(in the rows, 128 means zero)
One turn moves every row onto another: examples first, then more rows asked
q793: 123  124  107  121  133  64  155  150  169  164  135  139  129  131  110
q287: 158  146  131  118  147  138  182  122  155  160  133  108  120  100  131
q396: 101  163  116  111  166  154  141  161  148  130  134  161  144  99  100
q870: 148  116  137  108  145  131  97  152  122  153  125  144  126  142  179
q664: 119  138  116  88  171  76  142  137  175  136  127  149  122  114  122
q873: 116  162  117  121  155  168  151  152  129  139  135  141  137  95  96
q842: 150  117  141  116  136  138  108  159  135  161  128  148  132  143  187
q11: 128  108  154  92  179  126  159  109  160  125  117  121  130  110  139
q201: 141  120  141  140  131  143  93  171  157  114  118  104  168  91  123
q867: 91  150  108  118  155  126  133  167  140  136  135  165  145  109  86
q522: 147  124  118  139  123  98  173  135  142  178  135  110  123  118  110
q133: 105  148  99  133  131  131  142  174  133  149  141  150  144  119  80
q314: 114  151  114  142  133  156  156  163  126  157  139  140  144  106  89
q32: 136  117  133  139  129  127  86  177  156  114  118  109  167  98  117
q949: 157  119  129  111  132  132  101  157  124  155  129  139  125  149  177
q553: 144  119  134  142  124  136  92  177  159  116  120  103  168  98  119
q353: 155  116  142  115  139  146  185  126  172  143  131  105  138  127  141
q421: 132  147  141  93  181  121  162  120  172  142  125  135  123  92  139
q704: 150  97  122  123  124  105  165  126  137  147  131  95  127  143  109
q991: 142  109  138  118  135  124  100  158  126  162  126  149  131  145  178
q851: 114  88  130  120  135  77  156  144  174  150  128  133  146  146  120
q385: 140  124  138  131  137  139  88  173  160  108  118  107  165  92  123
q798: 134  120  136  133  135  129  85  178  166  110  118  114  169  96  122
q871: 150  120  130  107  137  128  102  162  138  153  130  151  131  150  181
q636: 129  116  118  78  162  93  146  136  184  111  128  133  132  142  127

q704 moves to -> q11
q871 moves to -> q949
q421 moves to -> q793
And these:
q32 moves to -> q201
q867 moves to -> q314

One turn moves every row onto another: examples first, then more rows asked
q561: 77  107  81  156  93  126  111  124  102  164  161  133  188  95  118  149
q375: 104  115  104  158  109  113  135  146  71  150  92  113  147  145  153  146
q477: 115  109  106  156  87  110  105  105  95  178  161  114  162  96  116  143
q790: 131  105  69  139  104  139  137  78  100  150  65  121  140  130  108  142
q778: 71  128  101  155  130  154  97  100  99  142  105  169  172  146  122  142
q590: 67  103  96  150  115  101  58  121  93  148  127  126  175  85  142  137
q591: 92  112  103  136  118  97  70  105  92  153  103  146  152  84  171  159
q540: 89  102  96  109  134  130  87  119  127  174  140  130  185  75  127  146
q644: 124  109  88  143  94  133  136  59  104  156  69  116  153  112  109  122
q79: 70  105  91  108  164  93  127  97  81  108  86  115  145  109  121  163
q158: 100  101  124  109  116  120  170  110  122  163  107  94  170  103  126  126
q392: 79  103  112  134  122  87  118  132  82  126  65  106  145  121  160  136
q892: 85  97  63  130  128  121  83  152  100  150  133  136  163  113  127  172
q541: 86  138  98  124  130  146  124  113  105  153  107  168  181  130  79  148
q373: 59  83  86  129  88  84  122  88  117  124  124  126  159  77  133  155
q113: 107  78  95  98  132  119  106  103  138  162  140  110  148  91  125  159
q284: 48  102  91  151  127  128  93  98  102  108  102  141  161  148  103  134
q310: 110  110  68  130  102  94  111  144  84  152  122  141  145  109  116  187
q474: 84  117  134  123  156  116  125  59  94  149  117  102  168  86  130  126
q374: 120  128  102  136  167  140  122  110  69  161  121  122  148  136  131  166
q567: 68  102  111  119  149  120  77  95  115  124  100  123  162  129  80  119
q83: 121  113  114  139  113  138  160  134  97  177  118  104  161  133  137  140
q372: 90  117  96  131  129  123  176  89  84  144  140  108  168  112  91  155
q746: 112  103  75  143  97  114  123  70  94  133  52  115  141  119  109  131
q172: 128  109  83  152  106  133  110  72  90  150  59  118  139  128  125  130
q282: 123  103  84  122  116  126  120  66  108  148  51  115  143  109  112  129
q52: 75  129  105  174  127  100  120  91  45  125  110  120  155  122  135  149
q620: 75  97  127  110  121  90  140  105  112  136  76  94  161  93  145  119
q442: 81  129  121  127  124  123  106  93  107  149  113  137  184  111  62  115
q891: 57  92  74  114  110  91  102  127  114  134  127  126  180  75  105  152

q591 moves to -> q477
q172 moves to -> q644
q590 moves to -> q561
And these:
q372 moves to -> q79
q567 moves to -> q778
q392 moves to -> q83

One turn moves every row onto another: examples first, then more rows asked
q26: 142  137  124  143  158  108  117  103  105  115  138  104  203  136
q645: 129  145  131  148  158  111  83  162  143  116  148  120  123  139
q138: 142  129  128  148  156  109  121  100  107  113  143  106  204  132
q471: 226  134  124  134  137  116  110  142  102  109  160  88  121  161
q828: 226  125  134  143  135  122  116  126  112  109  168  87  115  160
q741: 147  139  129  148  164  112  117  88  110  125  138  94  194  142
q303: 136  140  140  157  161  120  87  138  155  128  153  111  113  143
q911: 178  127  114  158  119  126  82  124  115  81  155  67  179  108
q446: 145  141  124  143  162  109  115  98  106  122  135  97  200  139
q427: 131  131  145  159  156  121  90  137  159  118  159  116  114  136
q616: 188  146  119  142  155  98  123  124  118  95  152  173  128  137
q855: 184  131  121  164  126  134  81  103  119  99  156  53  165  117
q676: 187  149  117  158  150  174  97  161  110  107  135  140  171  119
q492: 128  127  142  159  152  119  91  148  155  109  161  125  122  133
q437: 134  148  133  150  161  115  85  151  147  127  148  111  115  143
q757: 186  142  114  157  130  129  78  108  113  103  148  51  164  121
q36: 126  133  136  152  154  113  89  161  150  107  153  125  126  133
q301: 178  137  108  153  123  122  79  129  105  88  148  64  176  113
q884: 192  140  132  152  156  109  128  99  131  105  159  164  117  139
q494: 183  146  109  153  128  124  76  122  106  98  143  53  171  119
q731: 186  134  129  168  144  181  102  149  122  100  143  144  171  112
q326: 143  126  133  153  154  113  122  90  114  115  146  103  200  133
q883: 196  151  126  150  161  108  122  98  126  116  152  156  113  146
q196: 221  129  119  130  131  109  111  157  96  96  160  98  130  156
q110: 195  160  117  143  165  100  117  110  118  116  146  157  114  148
q59: 188  137  126  149  151  103  125  112  127  96  157  171  124  135
q45: 191  157  112  138  160  96  118  122  116  105  145  165  124  143
q865: 179  125  121  164  119  131  83  109  119  86  159  62  173  110
q302: 224  108  140  149  127  123  120  126  116  98  177  95  120  152
q228: 217  118  123  135  126  111  114  158  102  83  167  106  136  149
q232: 190  131  138  174  146  189  106  128  130  112  151  135  160  115
q82: 191  164  114  153  159  173  92  153  107  125  128  127  161  127
q322: 198  147  136  172  156  188  101  119  130  128  144  122  150  126
q713: 146  132  134  154  159  117  120  84  116  123  142  96  196  138
q243: 198  162  125  163  161  181  94  131  119  136  132  119  151  132
q658: 218  105  135  144  121  118  118  142  111  84  175  106  131  146

q26 moves to -> q138
q437 moves to -> q645
q911 moves to -> q865
And these:
q228 moves to -> q658
q232 moves to -> q322
q110 moves to -> q45

One turn moves every row onto another: examples first, then more rows asked
q943: 105  94  79  137  131  133  137  141  118  116  124  108  149  129  156  156  154
q668: 92  118  140  118  112  123  159  120  142  94  144  169  97  137  135  103  145
q830: 184  116  186  144  147  134  129  132  122  123  134  151  151  141  144  109  132
q355: 126  123  135  133  149  151  167  111  91  150  107  114  153  109  148  115  150
q311: 107  122  104  157  136  109  178  151  119  127  159  156  153  161  153  117  116
q800: 111  93  86  105  145  140  131  104  137  140  114  159  103  150  128  115  132
q121: 150  102  107  118  123  142  130  119  79  144  126  169  163  153  142  128  109
q785: 128  136  137  125  147  148  109  149  164  111  120  132  104  134  130  143  182
q857: 140  135  146  113  138  136  142  63  103  127  129  128  126  169  142  109  147
q715: 127  116  116  135  132  134  127  148  134  159  164  151  135  108  142  87  153
q73: 141  104  159  95  134  134  135  165  162  123  107  145  149  171  163  149  166
q735: 130  105  136  107  135  99  133  160  119  88  114  141  157  188  133  161  132
q580: 173  128  158  134  150  86  111  130  131  115  132  131  125  152  142  155  121
q642: 126  119  133  134  110  123  200  115  147  114  126  112  163  158  135  143  141
q773: 128  115  178  139  156  159  120  151  120  95  147  153  130  141  108  148  156

q642 moves to -> q668
q580 moves to -> q73
And these:
q785 moves to -> q830
q715 moves to -> q121
q311 moves to -> q800

One turn moves every row onto another: examples first, then more rows asked
q318: 94  95  140  61  123  76  148  97  156  143  140  151  77  144  114  76
q585: 102  116  158  80  107  96  142  131  126  136  137  167  84  135  155  123
q98: 134  104  136  113  163  104  128  103  109  105  85  110  103  118  114  106
q651: 116  106  172  96  156  120  126  127  164  84  94  137  117  143  94  90
q601: 123  85  150  99  128  60  115  138  138  115  123  197  139  111  87  118
q444: 91  98  141  63  145  78  114  150  135  131  114  194  152  90  102  109
q336: 57  98  125  68  131  70  165  123  133  138  125  156  93  102  110  102
q55: 151  135  133  115  154  70  132  142  106  142  106  150  142  96  114  114
q426: 95  96  162  128  116  75  139  126  122  133  127  170  92  139  118  118
q352: 125  94  149  116  133  58  143  137  113  115  112  165  104  94  81  138
q656: 122  113  151  38  125  68  108  125  139  106  146  201  122  119  119  100
q324: 118  117  115  65  169  102  142  96  115  99  94  105  96  102  119  95
q661: 103  92  138  46  127  68  129  140  159  106  128  185  108  79  93  94
q70: 164  106  174  80  140  127  130  129  164  124  113  130  131  127  98  95
q351: 127  144  164  79  142  87  121  134  101  124  129  181  113  108  137  148
q206: 158  154  138  58  145  73  135  131  128  118  129  151  85  88  132  82
q496: 144  120  136  87  157  116  124  103  104  105  95  112  105  128  141  114
q252: 100  127  154  74  130  104  138  99  143  155  140  166  101  150  155  113
q782: 82  90  139  104  144  80  137  103  133  168  120  159  130  153  107  101
q712: 137  126  131  49  161  91  157  88  165  111  130  134  146  114  81  96
q893: 137  116  159  50  128  54  118  118  111  102  143  171  74  123  104  94
q646: 112  111  125  88  181  97  126  97  102  110  85  111  116  115  111  92
q78: 175  146  144  104  141  62  128  123  114  117  131  156  109  112  122  105
q171: 142  112  123  64  154  97  132  91  108  95  106  107  93  130  126  95
q87: 89  103  135  45  113  68  146  116  121  133  146  161  86  143  127  90
q506: 107  100  151  123  121  92  157  106  156  145  128  158  93  134  122  128
q942: 159  119  143  40  141  115  147  114  159  127  127  129  148  129  102  105
q382: 98  114  141  39  142  81  142  151  125  123  115  157  81  68  106  103
q383: 56  102  144  105  145  72  137  123  112  152  117  171  123  126  115  109
q792: 133  133  124  46  159  64  127  138  117  135  115  143  107  91  107  57
q899: 133  112  120  90  158  59  139  147  119  140  98  138  123  76  87  80
q838: 64  99  129  71  142  100  161  120  157  167  115  146  105  109  120  98
q733: 94  101  138  60  159  60  118  140  89  144  108  166  138  110  87  100
q518: 100  125  131  63  164  106  162  104  167  78  108  135  135  125  95  117
q679: 128  104  133  45  144  103  151  114  149  85  115  128  142  162  97  107
q878: 130  117  157  78  119  89  125  141  148  108  133  200  123  95  126  139
q316: 128  109  158  60  143  136  133  141  153  98  97  130  133  151  118  110
q399: 137  120  181  98  173  113  117  112  160  123  109  145  141  121  86  79
q810: 116  135  153  83  181  104  143  93  169  115  116  144  144  97  80  90
q987: 92  130  159  82  181  108  127  103  153  86  103  148  145  140  98  95

q601 moves to -> q878
q252 moves to -> q318
q87 moves to -> q336
And these:
q324 moves to -> q646
q518 moves to -> q987
q382 moves to -> q733
q712 moves to -> q810
q899 moves to -> q55

One turn moves every row onto another: examples first, then more rows asked
q319: 142  117  109  112  154  158  165  131  143  109  140  136  158  89  115
q957: 133  134  118  123  150  178  134  108  115  85  82  113  127  135  102
q354: 178  156  120  160  144  166  106  137  104  135  128  148  123  100  109
q187: 136  114  125  131  116  139  128  129  134  95  142  96  118  176  126
q587: 131  115  111  136  151  177  140  125  99  148  82  145  129  85  115
q64: 148  124  129  141  111  152  139  145  175  95  128  119  122  149  87
q946: 156  114  114  166  178  138  137  132  154  144  151  139  134  106  109
q498: 162  149  123  126  98  162  162  124  93  156  116  145  106  115  120
q403: 117  126  129  125  109  166  117  119  135  141  103  121  72  161  103
q226: 149  128  120  142  147  141  98  119  111  166  167  127  97  132  150
q766: 120  127  113  107  142  148  117  140  113  181  116  145  72  106  123
q260: 130  108  131  100  142  116  136  158  107  159  164  126  110  137  109
q217: 167  162  121  120  113  145  123  145  123  91  123  115  106  160  101
q505: 121  116  98  109  200  132  151  138  125  146  120  134  114  108  121
q207: 119  132  117  98  177  124  132  146  149  109  125  121  98  154  79

q403 moves to -> q207
q226 moves to -> q946
And these:
q319 moves to -> q498
q217 moves to -> q187
q587 moves to -> q766

